One vector is turned by the same rotation once a step. Each row is the vector after some number of steps, and that number follows the row.
The counts run from 0 to 509.
[117 104 101 110 111 110 131 189 106 118 138 136 117 125 140  97 148 157
 103 103 124 157 134  94 166 125 133 113 160 144  93 121 107  95 137  91
 196  81  89 132 126 108 107 113 116 150  93 149 126 107 110  90  88 151
 173  95 126 159 155  93 108 145 112  89]  492
[113 139  94 154 127 114 107 177 106 120 175 115  82  98 146 125 122  98
  93 102 132 173  90 101 173 152 100 104 127 142  98 152 143 105 133  98
 178  97 145 191 134 121 139 152  93 135  83 184 102 120 112 139 107 146
 148 134 152 130 152 109 119 118 140 120]  80
[128 115 105 102 109 131 127 196 119 106 158  94 119 134 142 123 120 129
  97 110  64 142 111 108 134  97 204 113 115 141 144 147 130 104 125 118
 215 102 112 140 149  88 128 138 148 142  82 133 134 108 102 112  79 128
 141 147 107 187 128 110 127 150 134 125]  31
[139  83  77  93  93 113 127 155 134  88 174 148 132 135 159 131 193 110
 128  77 110 162 142  63 133 126 144 120 156 145 106 119  89 113 106 106
 188 111 129 130 136 128 115 131 123 132 112 153 107 123 100 124  95 145
 160 104 152  98 120 107 104 135 112  99]  486
[104  98 104 108 106 125 124 192 113 112 150 149  96 118 150 113 168 156
 114  92 116 151 141  95 158 127 130 102 167 163  92 126 109 104 144  96
 201  78 102 135 124 114 101 124 140 139  96 132 128 112 115  97  73 154
 189 102 125 161 140  94 116 139 117 101]  491
[130  90 113  94 128 142 111 148 133  91 146  85 121 149 122 143 177 120
 121 109  95 135 120  76 112 103 201 107 147 165 106 133  90 118 106  97
 197 131  92 154 138  74 107 137 130 112 108 146 114 102  99 136 107 157
 132 142 130 176 117 123 120 150 103 114]  267
[ 85 132  91 131 141  95  98 137 150  99 174  96  96 116 139 139  95 111
 128 116 110 149 104  83 113 123 197  85 149 140 117 152 123 135 111 108
 157 124 117 140 146  88 128 180 112 103  62 143 105  97 101 158 138 104
 118 167 153 164 147 166  96 133 132 107]  186
[137 125  96 100 117 113 128 176 109 107 177 127  98 126 176 116 166 136
  91 120 137 146 149  78 167 137 140 112 166 163  94 115 107 115 150 125
 172  80 105 144  94 130 114 156 125 126  76 142 108 104 101 120  72 168
 177 133 149 136 155 115 112 147 124 107]  363
[130 150 101 122 135 104  92 161 102  84 178 140  77 117 159 132 109 105
 129  78 116 164 112 127 114 126 139 132  96 149 105 176 120 115 124  98
 153  59 149 160 153 116 137 155 109 144  94 140  88 123  82 151 118 101
 136 130 156 140 107 120 107 102 143  94]  437
[137  91 108 113 113 117 102 194 127  95 155 105 116 134 161 118 190 134
 132 102 137 148 155  79 115 110 140  99 164 180 105 110 110 127 146 120
 158 100  88 153 130 100  82 102 130  94 102 158 129 114  97 126 113 127
 158 109 159 108 109 119 114 151 104 120]  7
[116 129 127 132 138  98  88 210 108  93 134  82 119  87 156 111 122 134
 129 102  97 152  93 144 130 126 137  92 113 141 136 135 161 119 122 113
 168  74 115 161 156  89 143 117 131 123 109 181 124 153  88 157 139 102
 136 149 139 156 144 115 117 162 127 118]  417
[ 87 125 114 114 148 102 114 145 116 111 162  99  87 106 146 149 155 112
 138  75 135 147  77  82 173 122 124 100 159 153  95 130 137 129 103  74
 155 122 122 136 159 108 132 173 105 103 119 140  94 108 118 154 117 153
 158 165 163 137 169 140  92 148 117  96]  460
[113  98  83 136  97 119 100 135 126 121 151 101  87 112 154 139 130 103
 116  56 127 145 112  49 123  93 129 128 158 152 111 138 128 130 124 105
 201 130 105 128 155 104 112 130  93 125 102 103 119 122  91 137 127 101
 143 124 156 121 152 140  83 138  99  74]  470
[ 94 149  89 132 133  98 114 167 125  96 181 145  74 109 126 137 142 127
 119  98 134 151 119  92 155 148 152  89 117 156  98 155 131 119 128  96
 163  91 133 158 124 111 112 173 103 144  73 159 109  83  91 149 112 141
 142 141 160 131 150 118 132  98 169 128]  445
[143 140 102  91 124  98 138 178  89 123 152 100  97 126 159 119 165 129
 105  83 146 146 137  97 159 106 127 137 152 164  85 143 106 112 133 102
 157  79 125 128 135 106 127 144 101 135 108 105  76 105  99 124  85 160
 176 138 145 144 141  96 102 143 109  92]  237
[109 125 101 103 143  78 135 203 136  95 161 107 136 121 125 110 124 139
 122 139 104 152 142 121 141 134 192  89 142 137 112 154 111 120 107 109
 143  91 133 140 144  75 113 157 124 115  65 194 103  80 106 144 109 123
 119 149 143 167 148 118 118 124 134 152]  46
[102 111  95 142 121 119 101 203 137  92 138  94 124 113 134 114 130 131
 116 133  97 166 160 123 108 132 171  75 151 162 102 132 107 135 130 119
 176  88  99 161 136  90 119 131 134 128  70 194 142  94  84 137 116 112
 131 121 116 164 114 121 111 149 109 119]  409
[139 107  83 130 124  87 109 152 144 115 163 104 107 120 135 120 133 106
 114  83 160 145  87  42 148 106 129 138 163 147 111 132 132 107 113  82
 160 130 106 145 153  97 108 101  71 104  99 151  93 123 105 138 138 117
 134 124 177 104 149 136  96 121 116 106]  466
[126 108 138  63 126 110 129 170  97 117 173 113 126 140 187 123 144 143
 118  77 105 157 112 110 160 102 155  98 171 166 104 131 114 116 137  99
 150  87  94 106 141  89 106 159 151  96 114 122 117 122 126 131 100 135
 157 148 130 156 155 145  89 179 109  98]  378
[166 105 116 109 121 127 111 204  94  91 176  78 118 127 156 116 149 112
 104 139 105 166 111 123 127 139 149 118 112 152 121 140 121 109 132 131
 167  97 113 186 144  80 106 123 120 110  87 202 101 110 115 135 106 143
 128 138 136 145 104 114 146 140 135 149]  401
[105 122 123 111 155  97 100 169 117  88 152 105 106 119 150 138 128 117
 165  92  99 170  94 144 113 104 163  95 141 152 103 163 115 142 111  77
 124  81 127 140 194  79 129 151 127 104 113 141  93 107 105 157 147  90
 131 133 147 155 119 133  99 127 107 111]  56
[115 106 107  81  84  86 126 188 117  88 157 130 140 116 155 118 198 158
 132  82 124 124 139  69 146  92 153 114 131 144 123 122 127 118 118 113
 187 114 108  97 144  86 110 117 129 126 106 133 132 123 111 110 109 135
 171 146 152 122 149 114 100 141 140 108]  369
[135 143 104 113 139 106 102 158 103  95 186 139  84 125 169 130 101 101
 132 102 116 163 102 130 128 126 140 123 117 127 112 178 112 123 122 109
 140  60 153 164 169 121 126 168 110 126  74 149  73 110  96 148 114 109
 141 121 150 141 109 124 113 102 137 106]  438
[115 132 104 106 149  92 125 196 132  83 158 110 115 120 128 120 141 138
 134 147 123 139 141 129 136 135 192  83 134 152  98 152 108 120 118 106
 132  79 134 151 130  89 122 170 138 107  69 174 101  86  94 152 109 138
 135 148 149 159 128 112 119 125 137 149]  45
[116 106  89 121 132 121  92 127 135 107 181 128 104 113 173 147 155 100
 120  54 121 159  87  55 139 129 115 106 150 154 114 130 133 106 121  87
 168 116 119 148 144 131 124 142 114 120 130 150 114 154  92 157 128 130
 139 124 172 104 146 163  91 147 105  82]  342
[146 107 122  93 115 110 131 182  86 108 166  85 111 139 151 118 182 127
 104 114 137 154 121 100 177 123 115 125 157 164  86 128 113 116 133 116
 166 110 107 156 155  79  98 126  99 100 106 158  87  94 140 114  86 175
 168 142 141 125 140 100 118 151 112 126]  0
[148  90 116  93 110 121 108 161 128  97 178 106 119 148 158 143 167 135
 125  74  96 133 120  72  92  84 196 129 123 167 126 144 120 114 133 107
 181 117  88 133 151  74  86 115 135 118 117 131 125 116  89 140 124 122
 128 133 143 146 106 140 119 150 143 126]  388
[128 121  90  93 125  91 111 122 139 113 190 129 111 127 186 126 149 124
 113  67 127 141 112  50 129 108 157 130 159 152 116 124 115 114 125  95
 166 105 106 112 113 132 116 155 113 123 106 114 101 146  82 145 122 131
 146 147 175 118 156 157  81 147 106  79]  104
[151 109 126 111 104 124 102 194 101  80 166  59 127 129 176 120 155 110
 126 128  85 157 109 124 113 100 156 125 130 143 133 145 120 134 108 141
 193 101 119 159 182  76 129 114 125 102 104 153  99 123 124 125 111 115
 154 145 124 149 101 112 109 157 101 119]  276
[113  97 130 104 126 131 121 197  99 114 121  82 114 115 141 128 167 142
 122  70  95 142 120 101 143  92 130  95 154 182 104 127 138 120 136  99
 185  90  91 131 143  87 114 123 153 137 138 125 146 123 101 132  99 131
 152 129 124 160 142 103 110 184 110 112]  14
[102 127  80 129 113  74 120 163 127  99 162 146 105 101 108 117 141 116
 141  94 142 148 118  84 150 144 164 115 112 138 102 171 119 112 104  89
 165 111 142 130 163  85 117 145  77 131  79 177  99  91 109 133 131 123
 136 138 165 128 152 104 112  87 155 113]  448
[ 98 133 103 118 142  95 110 178 123 101 128 136 114 106 111 112 118 162
 135 101  92 152 129 153 121 132 181  91 123 147  96 162 110 115 111  84
 171  61 118 144 146  87 135 147 133 144  85 164 126  98  77 133 123 110
 128 121 133 184 130 106 112 133 131 104]  172
[116 158 100 134 133  89 108 175  86 120 172  93  85 104 142 118 106 112
 106 111 132 153 102 126 160 143 137 113 106 145  92 167 134 126 132 106
 157  91 131 163 143  89 130 173  74 127  73 159  88  83 110 137 118 127
 143 158 148 150 153 121 120 120 145 110]  318
[145 121  86 114 100 122 107 164 100 107 182 126 101 129 178 106 145 109
  96  92 132 163 103  93 145 136 105 148 147 124 104 131 104 105 127 115
 193  91 113 153 144 116 130 113  90 130 103 141  77 150 112  99  94 133
 160 114 140 127 125 107 100 123 105  78]  356
[160  99  75 100 106 111 119 170 126 105 198 148 116 146 178 121 151 109
 107  99 123 167 124  62 144 128 118 136 165 137 116 119 106  91 139 110
 178  98 130 158 128 129 102 113 120 121  89 166 107 121 104 111  91 134
 155  97 163 104 113 112 112 125 118 107]  484
[140 124 116  86 120  99  96 171 105 101 178 123 132 120 187  99 166 158
 107  96 127 143 113 111 127 133 137 131 141 153 115 107 104  97 149 110
 164  73  68 144 114  99 111 113 128 120 106 163 110 163  83 123 122 132
 146 142 157 150 141 138  91 165 112  89]  500
[133 128  87 108 127 103 128 148 128 133 163 124  98 132 163 113 118 129
  89  81 150 135 130  49 145 100 159 129 169 160  97 123 112 102 150  96
 164  89  96 124 106 115  98 146 104 141  84 107 109 113  72 132 100 139
 143 124 155 142 164 142 100 137 120  80]  107
